In the rows, 128 means zero.
Each row of D is roughly a mix of the hidden directions of one of several groups.
D (140 x 11):
[[129 153 195 133 144 141  92 132 151 166  89]
 [ 86  86  91 119 171  87 119 164 151 133 127]
 [122 146 116 141 174 161 147  94 147 176  80]
 [134 191 167 125 171 127  91 162 118 145 133]
 [158 177 110 161 120 114  67 151 107 143 105]
 [140 163 160 130 145 147  77 172 115 173 153]
 [165 123 174 185 110 149 122  76 132 136 135]
 [107 125 170  84  97 155 165 159 141 159 160]
 [151 144 111 145 158  94 165 112  81 160 174]
 [117  79 131 165  90 160 166 132 147  83 142]
 [121 139 100 142 184 129 102 136 141  76  78]
 [148 114 125 100  70 143 179  81 146 113 121]
 [183 142 185 138 131 147 106 148  96  94 145]
 [146 149 118 143 156 128 122 112 169  63  81]
 [126 103 115 129 116 206  92 171 140 125 121]
 [105 117 149 192 132 147 148 121  79 127 172]
 [116  82 139 187 114 142 150 106 163  85 134]
 [136 143 117  66 115  99 112 168  80 135 157]
 [129 131 150 113  61 162 165 152 135  96 159]
 [131 141  42 159 120 133 147 118 102 105 128]
 [139 105 173 137 150 134 140  61  89 150 145]
 [108  99  74 176 134 108 116 150 152 119 175]
 [124 102 120  93 102 107 186  99 124 175 157]
 [ 99 104  72 137 191 130 100 137 139 103 121]
 [145 136 197 118 122 128 167 104  98 126 174]
 [ 93  97 125 143 111 113 165 125  99  95 192]
 [157 135 149  94 143 138 113 125 176 157  63]
 [148 135 141 108  77 138 199 142 149 152 146]
 [167 159 136  75 164 118 130  99 140 163  91]
 [121 164  70 104 166 130 145 145 131  88  91]
 [121  63 122 143  72 137 140 139 105 148 166]
 [143  98 141 121  61 159 149  91 120 146 166]
 [ 97 124 128 135 173 162 169  98 153  77 107]
 [125 140 107 164 127  84 129 101  98  84  73]
 [134 170 126 107 115 103 167 168 175 155 164]
 [133 162 101 154 137 128  65 151  76 118 108]
 [ 80  69 128 169 156 109 111 149 101 141 140]
 [151 130 115 196 169 155 130  87 112 136 104]
 [175 125  93 175 124 122 125 117  76 151 163]
 [133 109 135 151  87 173 165  98 115 180 151]
 [102 155  88  98 168 111 109 159  86  95 110]
 [ 75  81  73 152 143 131 117 153 128 143 152]
 [120 158 104 133 202 133 120 130 139  77 104]
 [107 100 132 122 129  83 152 104 190 115 172]
 [107 103 105 133 135 112 133 154  54 127 175]
 [110 110 117 108  67 152 145 162 178  96 123]
 [111 156  78 140 111 127 124 176 125  82  85]
 [116 139 169 126 130 175 190  99 155 155 118]
 [ 85 108 136 180 177  92 114  97 122 141 146]
 [113 128 193 143 151 143 176  90 121 156 148]
 [151 176 163 126 177 134 147 104  81 139 106]
 [102 100 164 174 172 168 122 108 117 124 164]
 [183 159 127 194 122 129  92 121 106 123 140]
 [125 149 168 102  74 147 158 113 153 106  82]
 [101 130  99  83 137 105  98 141 171 108  75]
 [130 138  83 113 106  89 181 124 135 178 152]
 [170 174 114 130 164 168 121 166 165 132 108]
 [178 168 158 112 134 122 103 138  67 146 143]
 [111  89 116 107  86 111 151  75 104 128 173]
 [163 154 183 145 124 159  99  94 107 146  90]
 [107 111 116 153 143 155 127 130  52 145 170]
 [104 100 109 176 171 153 154  91 149 147  96]
 [146 167 128 111 151 106 111 127  65 177 150]
 [ 93 118 156 119 167  79  78 152 158 140 140]
 [154 170 129 152 168 132  87 136  83 129  84]
 [162 164 164 135 119 147  69 149 118 104  89]
 [ 69 100  78 117 104 132 162 154 122 114 157]
 [ 92 110  85 117 185 108  87 156 124 102 125]
 [114 108 109 119 143  94  98 148 146 170 195]
 [143 105 143 129  94 138 146  47 125 110 159]
 [113 133 162 157 208 128 109 125  96 143 139]
 [126 106 144 171 117 156 185  88 133  94 156]
 [181 170 148  94 123 125  79 152 119 146 101]
 [106 162 156  95 151 140 172 156 104 163 169]
 [122 119  56 114 151  93  94 158 114 102 111]
 [157 154 157 138 137 135  70 177 110  89 121]
 [154 160 153 137  65 156 144 133 129  85 161]
 [168 153 114 123  74 144 173 103 156 141  95]
 [145 152 175  93  77  81 103 137 121 140 112]
 [ 83 123 104 139 106 104 132 183 170  89 112]
 [158 139 109 104  68 116 175 146 148  98 100]
 [171 156 177 133 132 111 136  84 121 170 162]
 [112  75 159  83 130 123 121  96 115  75 143]
 [143 139 199  78 155 112 117 126  93 126 125]
 [135  92 104 156 151 135 139 114  78  88 180]
 [132 143  59  82 111 109 156 163 132 127 106]
 [137 172 182 122 190 145  98 136 121 132 115]
 [174 157 162 109 142 135 169  67 142 126 126]
 [ 66  90 114 117 138 159 142 131 176 101 106]
 [137 117 115 154 169 171  81 137 158  92  92]
 [142 157 163 104  95 169 120 156 156 125  72]
 [162 185 153 120  99 134 172 126  81 144 137]
 [115 124 164 162 194 128  77 108 131 115 140]
 [131 113  77 152  90 129 158 129 166  82  95]
 [122 124 148 102 118 213 139 151 148 104 111]
 [ 95 124 140 165 175 113 100 130 138 194 135]
 [ 98  49 135 102 102 129 108 133 126 119 164]
 [102  79 148 124 126 128 156  69 133  82 108]
 [144 136 190 170 109 164 137  84 123 102 120]
 [106 100  82 149 126  98 148 149 165  91  83]
 [143 160 118  91  87 147 189 161 137 154 138]
 [166 161 152 150 159  81  83 109 101 112 144]
 [141 122 165 155 152 149 161 119 155 171 184]
 [165 141 168 132 126 104 126  58 104 162 131]
 [ 94  87 122 113 179 109 156  95 161 154 103]
 [166 123 147 188 134 138 110 126  67 112 151]
 [118 167 137  67 124 134 163 162 151 126  83]
 [120 139 177 138 120 177 184 120 100 153 152]
 [174 151 144  93 132 108  67 152 131 144  91]
 [151 176 135 123  66 173 136 163 125 138 142]
 [157 120 172 133  69 171 161 121 128 160 129]
 [104  88 119 144 173 102  62 138 135 104 134]
 [114 116  76 141 112  86 168 133 162  91  98]
 [121 118  53 138 110  74 147 155 139 133 128]
 [131 109 154 115  57 149 183 129 151 138 132]
 [148 125 147 111  82  92  90 112 138 192 124]
 [175 138 161 120 120  85  97 148  89 145 170]
 [120 136 189 136 104 141  84 174 153 152 107]
 [158 124 138 110  47 115 168 139 136 148 133]
 [107  97  93 136 161  98 144 106 164  76  96]
 [131  89 130 101 104 161 186  87 115  95 138]
 [177 145 193 126 117 128 102 123  92 163 132]
 [140  79  59 125 126 120 120 118  94 167 140]
 [153 176 165 140 173 101 107 129 122  77 119]
 [125 107 108  88 143  96 180  94 155 143 172]
 [178 112  73 149  97 175 127 134 119 147 104]
 [147 134 186  74 117 104 119 157  94 143 154]
 [148 147 173 111 172 121 145  78  77 123 123]
 [ 92 113 109 138 154 131  77 182  94 161 128]
 [157 126 143 103  58 111 165 138 170 141 121]
 [ 98  95 144 191 135 152 169 106 109 119 159]
 [113 117  58 148 132  96 118 162 168 101 120]
 [116  90 151 133 179 144 129 143 102 186  96]
 [136 177 142 151 149 157 107 190 126 153  97]
 [146 140 154 108 111 131 118 105  86 180 187]
 [128 145 187 125 144 148  93 103 111 170  82]
 [129 102 173 146  80 167 174 111 143 145 152]
 [165 168 123 114  79 130 166 118 102 178 129]
 [128  92  85 102  90 123 180 124 102 140 167]
 [122 101 169 155 129 134 184  85 122 106 168]]
In each list below, three rows fit none of the groups, and each other row fits one group, some only roughly. Which are they? Name them in the order they come.
- z_500: [189 147 167 116  75 123 130 107 107 158 131]
- z_961: [179 167 144 119 173 118  86 130  87 144 134]
- z_245: [152 121 109 104  93 133 187 164 105 150 170]
- z_492: [150 142  72 164 128 125  79 129 149  98  89]
- z_827: [105 119  99 109  78 106 173 132  95 110 174]
- z_531: [154 147 158 123 113 103 188  91 165 152 153]
- z_987: [146 141 149 131 134 153 163  75  67 152 146]
- z_655: [154 157 173 128  78 142 146  95 161 116  90]
- z_256: [106  90  91 115  76 134 150 133 170 111 168]
- z_883: [123 146 180 164 168 162 153 123 106 124 173]
 => z_961 z_827 z_987
- z_474: [ 81  92 116 144 136 101 129 131 159  72  89]
- z_283: [145 173 139 137 144 120 139  85 100 186  92]
- z_273: [145 174 187  77 129 142 136 139  94 145 121]
- z_705: [123  98 123 144  89 118 148  82 164 186 146]
- z_719: [105 146 190 108 180 141  84 130 110 118 131]
- z_319: [136 154  90 154 148  79  74 125  86 131 133]
- z_90: [143 124 154 171 168 112  88 129  68 149 139]
- z_979: [148 154 179 127 176 147 110 102 168 136  92]
- z_180: [ 98  89  97 168 172 157  86 151 146 130 122]
- z_822: [170 155 153 109 121 139 133 109 100 186 174]
 => z_273 z_979 z_180
- z_472: [145 151 132  91 122 131 121 144  91 208 119]
- z_898: [129 119 152 182 130 131 154  97  83 163 172]
- z_54: [ 66 102 112 172 164 142 158 150 142 104 135]
- z_990: [128  92  66 129 109 161 119 105 161  84 141]
- z_875: [106 142 150  97 148 104  80 196 141 129 114]
- z_145: [129 124 136 107 155 138 207  94 101 122 158]
- z_847: [117 111  56 136 115 124 169 160 122 121 170]
- z_720: [123 132 104 160 191 105 129  65 137 135 116]
- z_217: [ 88 103 120 127  97 128 186 111 152  90 166]
- z_512: [113  97  59 122  79 127 154 138 121 101 109]
 => z_472 z_898 z_54
- z_764: [109  95  81 179 166  98 120 114 136 118  91]
- z_11: [149 132  99 105 157  49 113 119 144 118 100]
- z_548: [ 91 105 131  78  90 148 168 160 165 143 128]
- z_97: [134 125 195 129 145 107 132 123  75 146 172]
- z_511: [154 123 163 114  87 196 140  88 123 119 126]
- z_665: [ 83 112 120 143 180  96 100 145  97 173 128]
- z_709: [148 147 127 143 179 141  82 147  92 159 171]
- z_486: [167 154 201  97 102 146 153 125 121 141 138]
- z_596: [127 101 132 153 158 103  97 108  75 161 175]
- z_703: [115 113 101 167 137 188 179  97 129 107 125]
 => z_764 z_11 z_709
- z_578: [118 108 156 149 158 176 124  88  74 116 155]
- z_374: [162 178 125 154 139 139 124  95  68 160 133]
- z_385: [111  70  93 180 140 134 112 145 152 104  97]
- z_163: [134 113 132 122  77 168 149 173 171 158 152]
- z_48: [108 115 139 117 134 145 164  64 159  84  97]
- z_196: [153 178 201 122 143 101 113 120 134 147 139]
- z_825: [144 156 106  87 136 137 104 180 178 109  98]
- z_405: [125 116 179 126 147 114  65 122 112 181 126]
- z_182: [153 134 111 145 126 120  48 161 134 132  89]
- z_346: [110  86 106 155  89 110 103 159 148  74 143]
- z_699: [171 135 116 114  72 110 160 131 142 185 143]
- z_249: [145 168 140  77 141 143  95 168 134 176 112]
- z_691: [151 144 166  68  92 133 108 160 112 105  97]
- z_156: [136  96 121 205 107 144 108 130 143  84 125]
 => z_578 z_825 z_249
- z_848: [118  75  95 112  62 105 109 149 119 116 115]
- z_268: [183 128 169 119  86 121  92  85 107 137 119]
- z_432: [143 163 143 145 133 110  82 168  87 148 176]
- z_680: [112 108  97 117  98 124 109 176 113  59 122]
- z_580: [132 134 141 127 155 141 153  82 191 151  83]
- z_194: [145 117  68 155 148 114 106 128  68 144 153]
- z_34: [123 119 119 140  82  79 171  73 115 108 135]
- z_871: [ 96 141 139 129 143 141  88 170 155 184  90]
- z_590: [113  90  71 132  87 106 168 112 118 101 102]
- z_790: [117 160 146 101 179  81  75 147 122 123 122]
- z_494: [132  94  73 121 117  85  75 135 145 157 120]
- z_787: [157 147 124 124 123 104 144 151  83 181 182]
- z_789: [150  86 126 100  82 119 154  77 101 104 151]
- z_894: [104 152 182  88 134 103  88 164 159 119 142]
 => z_432 z_680 z_894
- z_830: [126 172 103 151 145 138  70 138 147 154  79]
- z_459: [184 161 159  96 114  95 138 109  81 136 137]
- z_449: [125  96 142  85  90  89 133 162 157 171 149]
- z_860: [143 135 109 107  58 129 165 143  79 145 133]
- z_876: [164 183 131 120 134  68  99 123  97 152 127]
- z_928: [132 139  88 108  95 117 134 155  71 104 178]
- z_542: [ 93 120 130 110 173 128 127 144 176  68 104]
- z_447: [107 110 114 115  61 123 186 102 119 104 127]
- z_521: [141 166  83 108 156 140 145 149 169 139  75]
- z_137: [109 101  80 153  97 159 172 119 144 126 174]
- z_735: [173 173 153  98 112 144 109 135 109 182 104]
 => z_521 z_137 z_735
- z_468: [176 136 126  83  86 122 159  88 114 164 139]
- z_670: [175 170 180 165 120 147  95 139 150 134 114]
- z_552: [134 177 180 140 182 100 120 115 119 117  99]
- z_188: [167 122  85  80  93 124  98 162 100 151 132]
- z_208: [132 117 114 141 169 101  93 159 120  56 134]
- z_409: [135 172 127 102 136 167 110 148 153 175  78]
- z_372: [150 165 138 104 167 112 102 145 171 106  75]
- z_921: [134  98 133 152 136  93  72 128 178 105  91]
- z_833: [122 137  72 109 113  91 188 106 123  98 119]
- z_936: [107 106 157 151 110 189 184 111 120 122 148]
 => z_468 z_188 z_372
- z_146: [145 112  96 143 203 118  95 133 167 136 115]
- z_910: [118 112 148  66 154 114  94 124 158 171  97]
- z_958: [ 77 117  99 133 147  98  90 164 179 124 115]
- z_52: [103  87  97 171 171 107  95 121 152 137  92]
- z_517: [100 146 123  88 142  74 116 182 137 109  97]
- z_862: [ 64  94  99 121 160 156 124 151  91 119 147]
- z_550: [ 95 114 105 101 156 139 130 130 203 141  96]
- z_526: [141 150 165  68 116 126  95 153  93 139  90]
- z_404: [119 140  83 120 115 142 181 161 163 100  86]
- z_229: [122 137  93  72 135 103 131 161 185 154 117]
- z_757: [ 98  77 136 120  83 142 136 117 190 130 106]
- z_877: [115 132 192 116 117 194 129  93 136 140 126]
- z_831: [153 104  92 180  99 156 160 145 131 108 171]
- z_230: [113 103 175 129  76 145 141 135  83 144 170]
 => z_910 z_517 z_877
